(in the rows, 128 means zero)
A single turn carries every row of the set below to another of its rows. Some are shown first; where does it send the rows asked next?
melab: [119 116 139 133 122 129  96 145 147 138 131 123 101 135 141 157 131  99
 175  85 129 123 152 125 132 186]
Kef: [159 137 131 130 150 147  88 144 143 140 145 130 125 119  98 159 118 114
 129  74 106  92 127 160 152 107]
kagu: [148 120 125 106 139 126 138 158 136 160 134  97 158 157 103 126 175 120
 160 126 109 121 137 113  97 134]
mozo: [119 119 140 121 129 139  69 130 141 140 117 155 141 103 108 161 111 118
 103 118 161 123 159 132 186 123]
Vovaf: [ 85 173 148 108 125 104 134  97 143 139 131 142 118 133  95 121 113 132
 147 119 110 135 126 107 136 165]
fopaf: [135 135 133 140  94 118 117 138 124 120 119 139 122 107 107 140 143 118
 140  67 168 158 161 151 159 112]
Lop: [158 117 102 118 136 141 156 118 180 134 142 123 164  94 139  98 142 115
 132 132 132 109 156  90 129 136]
ruvi: [109 136 156 120 131 134 162 110 115 127 157 165 126 137 110 113 140 116
 134 100  98 114  85 136 126 152]
lerim: [144 128 172 127 135 113 113 167 110 129 118  99  96 157 128 127 154 108
 129 101  95  98 138 119 147 146]
tep: [147 138 143 130 130 128 157 132 130 106 139 131 182 133 112 126 126 165
 104 169 123 110  87 124 129 129]
nela: [166  96 141 155 148 138 119 154 106 108 112 118 139 118 181 158 119 133
  96 137 131 102 139 134 161 126]
vedeg: [155 124  90 122 133 152 149 119 179 125 140 128 157  95 139  99 153 120
 132 124 139 118 143  89 121 143]
nesa: [173  94 131 159 123 118 147 142 111 128 121 111 131 112  99 155 104 130
 115  85 143 126 123 111 157  78]
rebol: [114 132 149 124 132 141 167 111 123 123 144 165 134 135 110 108 143 111
 130 100  98 120  87 133 119 166]
rakip: [ 87 173 143 108 127 113 142 107 138 139 118 139 121 132  97 114 112 135
 143 134 105 138 131 101 128 169]
dud: [157 124 131 137 103  92 108 158 144 132 158 150 112  78 112 137 105  97
 129 120 107 100 144 118 132  94]
Kaz: [165  89 132 151 117 111 142 136 105 130 123 125 139 106  98 151 104 121
 122  70 139 116 132 109 157  85]
nif: [114 148 164 141 124 129 139 115  80 141 136 145 166 152 117 136 125 155
 114 132 120 123 107 173 135 146]
Nev: [125 105 131 130 134 146  79 124 147 146 119 148 138 105 108 172 101 112
 103 127 169 133 154 129 181 123]
neve: [119 134 120 141 139 161 126 127 117 165  94 105 116 156 133  83 148 149
  88 113 138 126 124 101 120 127]
Buz: [152 120 125 110 142 125 145 156 151 162 138  99 157 153 117 129 170 122
 169 114 108 120 143 129  94 132]
gono: [152 123 132 138 111  94 121 152 146 142 152 144 104  80 110 145  98  91
 129 134 103 110 156 112 139  97]
fanu: [147  96 161 169  97 152 108 150 112 124 132 108 132 149 141 115 138 132
 106 103 156  99 121 124 147 158]
gesak: [113 149 157 137 131 144 141 123  80 140 126 146 166 153 121 129 124 153
 117 137 108 124 115 170 125 156]
Masal: [142 140 146 129 130 127 155 125 126 105 151 136 176 126 116 135 119 172
 105 163 129 108  87 125 144 120]
foves: [116 141 127 131 139 155 125 138 131 168  95 100 112 163 131  90 148 157
  94 113 142 129 129 113 124 121]
Gem: [150 133 117 130 143 111 130 141 165  94 109 118  90 101 162 144 122 117
 145 101 125 129 157  86 155 141]
tetuz: [112 151 102 128 142 153 128 134 142 160 114 141 108 114 171 118 140 121
 138 116 127 147 173 152 106 140]
puviv: [114 142 108 148 134 133 157 106 132 112 112 155 146 111 147 142  92 170
 117 152 145 155 104 116 122 142]
bef: [111 143 114 149 128 117 149 100 134 115 124 157 144 108 146 153  85 166
 116 154 150 150 105 123 128 132]
matu: [114 128 118 104 157 110 162 116 145 123 124 151 161 119 119 174 104 130
 166 146 111 146 123 106 121 154]
Puz: [113 150  93 129 151 152 122 134 130 160 106 139 112 122 169 131 142 120
 145 114 118 151 164 148  96 141]
zor: [152 111 130 150 104 112 104 154 150 114 129 106 147 106 152 156 107 143
 143 159 160 123 168 100 149 153]
Rabe: [145  64 112 137 148 161 144 136 116 161 133 142 171 130 151 139 145 103
 113 143 132 111 125 119 106 131]
nez: [156 127 128 123 150 134  78 148 147 139 140 129 135 117  97 165 113 125
 127  74 114  85 123 143 149 103]
zapa: [135 123 149 149  91 111  85 175 133 148 142 134 108 137 102 146 138 120
 104 137 155 140 121 152 133 100]
gil: [119 118 148 141  90 102  82 173 127 142 137 148 100 129 107 142 132 122
 101 130 158 139 125 134 135  95]
fumod: [137 142 122 128 131 128 137 131 104 161 100 108 163 112 143 112 126 141
 113 175 130 136 198 110 135 126]
Nus: [124 123 130 129 131 134 140 130 103 169  96 111 155 125 149 118 121 139
 108 171 140 137 194 116 138 122]
dil: [139 139 137 141  92 122 126 127 134 124 129 135 118 105  97 131 141 102
 141  73 166 160 166 145 162 122]
saral: [141  57 117 138 150 155 150 136 131 167 132 134 160 140 149 130 138 113
 110 134 131 107 114 115 104 125]
paz: [111 134 123 102 151 105 163 109 144 119 135 153 149 114 118 175 101 133
 171 139 111 145 126 106 136 143]

kagu -> neve
Nus -> Lop
And these:
dil -> Kef
melab -> lerim
nif -> Masal
Kaz -> mozo
tep -> puviv

